In the rows, 128 means zero.
A single turn carries every row of the set below to another of its rows. Some are shown first; where does it send the rows asked next?
q_623: [151 137 107  85 136 127  96 100 163 157 112 127 129 127 128 133]
q_4: [118 143 143 179  80 140 117 138 142 137 114 127 130 128 116 125]
q_8: [139 151 146 116 113 140 122 114 130 136 132 197 123 153 144 127]
q_714: [133 107 122 119  92 126 123 120 116 182 137 108 145 159 117 142]
q_867: [105 135 120 116 141 134 115 146 117 134 165 156 142 156 131 104]
q_409: [120 108 136 129  76 114 134 152 123 134 137 134 121 120 148 135]
q_513: [105 128 106 116 153 154 123 145 133 147 125 149 133 154 112  95]
q_475: [127 165 120 148 136 146 124 144 131 108 118 175 113 131 126 140]
q_734: [117  90 130 114  91 145 133 149 129 144 128 110 118 151 145 136]
q_473: [118 165 137 130 126 163  63 131 149 138 122 110 127 139 119 138]
q_857: [116 138 134 154 131 125 112 103 143 112 154 105 125 100 137 149]
q_579: [140 137 131  74 140 123  96 100 147 145 149 135 118 124 134 150]
q_226: [155 131 148 126 116 125 137  70 120 153 120 145 143 110 145 137]
q_478: [104 135 165 159  96 151 115 134 111 138 151 118 119 134 111 143]
q_449: [124 174 137 132 112 138  59 129 123 138 134 117 135 121 123 136]
q_201: [148 156 125 100 127 113 101 107 172 141 132 157 124 113 141 140]
q_219: [137 145  87 137 128 152  98 136 124 126 107 133 146 175 125 116]
q_56: [150 120 150 128 132 151 141  73 151 151 106 138 134 132 143 139]
q_504: [152 142 112 114 114 147 115 110 128 154  94 174 134 162 131 106]
q_339: [119 175 137 132 125 152  75 131 135 142 108 123 117 104 107 139]
q_934: [135 132 135  88 128 156 116 104  97 155 127 164 122 170 126 124]
q_668: [111 145 111 133 134 125 125 147 125 138 129 177 134 122 115  94]
q_644: [123 124 156 135 101 123 150 127 123 168 146 149 112 119 115 160]
q_680: [124 151 113 112 135 139 104 131  71 123 145 141 126 142 116 134]
q_637: [121 100 118 128  87 135 145 150 138 145  92 128 112 119 128 126]
q_944: [126 136 108 158 128 129 108 102 159 125 115 100 135  99 129 131]
q_666: [116 125 131 153  92 157 108 129 111 157 110  96 132 146  98 119]
q_661: [154 118 151 122 118 137 125  71 135 148 135 127 154 147 157 137]
q_720: [116 121 115 137 138 140 102  95 131 129 136  78 130 111 124 142]
q_913: [138 119 127 155  95 134 140 135 175 171 111 142 134 145 125 146]

q_934 turns into q_666
q_339 turns into q_226
Where do these go?
q_668 turns into q_409
q_201 turns into q_857
q_680 turns into q_714

